Read these off the row that follows.
1) What is the entry just left of 116?
2) What is the entry just right of 101?
[143 131 119 101 116 129]
1) 101
2) 116

data =
[[128 129 136 131 130 130 128 135]
 [132 144 134 131 135 132 134 122]
 [118 122 132 127 132 122 128 137]
 [130 130 130 125 126 128 124 124]
 [123 131 128 134 129 134 129 130]
 [122 133 134 132 137 127 134 134]
 [129 129 131 124 131 131 127 123]
 [120 123 153 141 150 103 103 123]]
Rows and columns are numbered from 0.
What is the top-right entry?
A: 135
The entry in row 1 and column 1 is 144
What is the entry just left of the largest entry?
A: 123
What is the entry in the bottom-right corner?
A: 123
What is the top entry of the column that holds the largest entry?
A: 136
The entry at row 2, column 0 -> 118
What is the entry in row 0 and column 0?
A: 128
What is the entry just right of the largest entry?
A: 141
The entry in row 0 and column 1: 129
The entry just right of 126: 128
The entry in the bottom-left corner -> 120
The entry in row 1 and column 0 -> 132
What is the entry at row 1, column 2?
A: 134

m =
[[125 120 137 136 134 130 127 136 125 141 126 122 119 127 135 118]
 [120 133 127 132 120 129 131 127 124 119 136 130 129 128 136 126]
 [119 118 129 127 122 127 125 130 128 120 124 127 137 119 133 120]
 [131 126 151 125 128 122 118 128 118 142 134 123 123 125 127 122]
 [122 118 118 142 144 143 134 122 130 118 134 125 127 128 144 132]
 [130 133 133 142 137 119 128 125 132 122 116 124 132 137 121 129]]
Counting starts at 0.
The entry just left of the largest entry is 126
Give the entry at row 2, column 2.
129
The entry at row 1, column 0 is 120
The entry in the top-right corner: 118
Give the top entry of the column that holds the smallest entry.
126
Give the bottom-left entry.
130
Give the entry in row 0 and column 1.
120
Give the bottom entry of the column that holds the largest entry.
133
The entry in row 1 and column 1 -> 133
Give the entry in row 2 and column 0.
119
Give the entry in row 0 and column 0.
125
The bottom-right entry -> 129
Give the entry directly above the smallest entry.
134
Give the entry in row 0 and column 2.
137
The entry just left of the smallest entry is 122
The bottom entry of the column that holds the smallest entry: 116
Give the entry at row 2, column 1.
118

[[123 151 113 115 125 131 142 145 107 109 133 129 141 133]
 [109 124 133 133 121 138 115 138 118 140 143 140 136 115]
 [106 123 112 110 107 119 131 123 130 132 137 144 136 144]
 [135 112 114 129 110 106 127 108 113 151 128 113 106 115]
 [119 138 131 110 120 122 108 139 144 119 144 148 149 122]
 [138 125 143 148 122 140 132 114 121 119 105 130 125 145]
 [142 135 139 126 120 136 121 135 138 112 107 109 136 121]
 [140 136 128 148 119 140 148 135 120 131 135 151 140 108]
 [146 145 127 143 106 105 151 151 113 132 105 127 136 128]
 [113 111 142 148 114 105 105 112 127 106 137 105 113 117]
 [129 134 129 129 136 107 109 132 149 123 131 133 106 131]
 [106 105 106 146 112 116 117 126 150 124 150 122 126 126]
 [150 151 128 136 125 106 118 150 108 117 149 143 131 126]
 [125 147 118 108 109 133 139 123 140 119 145 149 120 108]
 [111 107 133 123 137 143 137 135 120 123 136 142 141 117]]
Indices start at 0.
The entry at row 1, column 0 is 109
The entry in row 2 and column 0?
A: 106
The entry in the top-right corner?
A: 133
The bottom-right entry?
A: 117
The bottom-left entry: 111
The entry in row 0 and column 0 -> 123
The entry at row 0, column 2 -> 113
The entry in row 2 and column 2 -> 112
The entry in row 1 and column 2?
A: 133
The entry at row 0, column 1 -> 151
The entry at row 1, column 1 is 124

Read these off the grid that follows. Rows and columns are numbered from 0.
1) Read off the top-left entry.
2) Read off the entry just right of the largest entry.
3) Read off the bottom-right entry.
4) Read off the entry in row 0 and column 1.
5) Read off the bottom entry of the column that holds the largest entry.
6) Read off the entry at row 2, column 0.
7) Read off the entry in row 1 and column 0.
8) Read off the entry in row 0 and column 2.
array([[126, 126, 128, 134, 135, 132],
       [126, 126, 134, 132, 129, 137],
       [152, 127, 127, 134, 131, 134],
       [127, 125, 120, 131, 124, 144],
       [117, 129, 130, 115, 122, 110],
       [122, 127, 137, 135, 136, 129],
       [145, 129, 128, 127, 127, 124],
       [124, 128, 137, 128, 131, 122],
       [120, 124, 126, 135, 127, 149],
       [122, 126, 120, 131, 127, 137],
       [128, 127, 122, 125, 129, 121],
       [132, 128, 135, 129, 128, 130],
       [133, 127, 117, 127, 123, 134],
       [131, 131, 139, 120, 125, 112],
       [133, 130, 131, 126, 128, 122],
       [120, 129, 127, 120, 127, 114]])
1) 126
2) 127
3) 114
4) 126
5) 120
6) 152
7) 126
8) 128

[141 149 116 110 148 116 113 104 128 112 102]
The entry just left of 104: 113
The entry just left of 102 is 112
The smallest entry is 102
The entry just right of 104: 128

Questions about the matrix below.
1) Report the entry in the bottom-right corner.
2) Report the entry just right of 114.
3) Report the entry just right of 101.
4) Report the second entry on the diagonal from the top-right corner.
5) Report the last entry in the row that holds the largest entry.
6) Report the entry just left of 114.
[[129 140 130 134 113 111 151 127]
 [144 101 113 129 114  98 113 139]]
1) 139
2) 98
3) 113
4) 113
5) 127
6) 129

Questions about the matrix below. Counting starts at 0.
1) Which number is the top-right entry?
2) Which number is the bottom-left entry?
3) Which number is the entry in the bottom-right corner?
4) Which number is the entry in row 0 and column 1?
5) Which number is the entry just right of the smallest entry?
6) Which number is the bottom entry of the column that holds the smallest entry?
7) Which number is the entry at row 1, column 0?
8) Which number is the entry in row 0 and column 0?
[[127 113 135 133 114 124 138 139 139 124 129 141]
 [134 132 111 121 133 140 135 120 125 148 126 112]
 [136 127 102 114 150 130 130 109 105 137 112 119]
 [134 132 126 113 131 133 112 130 120 124 122 136]
 [131 151 133 142 132 123 134 124 129 113 127 125]]
1) 141
2) 131
3) 125
4) 113
5) 114
6) 133
7) 134
8) 127

[[120 122 119 131 134 113 119 131 143 105 148]
 [152 130 146 109 134 143 112 146 148 107 114]]
Give the fifth entry from the end, reading row by row.
A: 112
Give the entry directly below 122.
A: 130
Give the last entry in the row that holds the largest entry.
A: 114
Give the bottom-left entry.
A: 152
Give the first entry in reading order.
A: 120
The 3rd entry, reading row by row -> 119
The entry just left of 109 -> 146

Questions about the array below. Rows and columns are numbered from 0.
1) Give the entry in the bottom-right corner.
2) Give the entry in row 2 and column 1.
3) Give the entry at row 0, column 0.
4) Give the bottom entry of the column that holds the smallest entry.
5) Give the entry directly above the smallest entry.
6) Give the entry in row 1 and column 0.
7) Give the entry just right of the largest entry.
8) Give the entry in the top-right corner.
[[117 133 134 120 115 119 130 141]
 [116 120 105 119 144 111 110 114]
 [105 129 127 114 131 117 143 129]
 [113 123 133 118 133 137 154 118]
 [131 126 110 124 132 130 124 143]
 [138  98 128 110 122 138 141 133]]
1) 133
2) 129
3) 117
4) 98
5) 126
6) 116
7) 118
8) 141

Read these off the table that follows.
1) The entry just left of the largest entry?
2) The entry just right of the largest entry?
3) The entry just right of the smallest entry?
((124, 130, 126, 128, 144, 142, 145, 132, 127, 136), (130, 129, 125, 132, 130, 129, 122, 128, 127, 127), (126, 129, 129, 126, 131, 132, 138, 131, 129, 132), (126, 131, 123, 128, 151, 149, 140, 133, 126, 131), (129, 127, 129, 117, 120, 119, 121, 126, 128, 129), (125, 128, 127, 129, 132, 128, 131, 127, 127, 137), (123, 130, 127, 123, 143, 141, 145, 132, 127, 136), (126, 131, 122, 122, 152, 149, 140, 133, 126, 132))
1) 122
2) 149
3) 120

M = ((128, 115, 129, 132, 106, 122, 120, 123, 123), (131, 139, 125, 133, 129, 140, 122, 122, 125))
The smallest entry -> 106
Report the entry just right of 106.
122
Report the entry just left of 139.
131
The entry just left of the largest entry -> 129
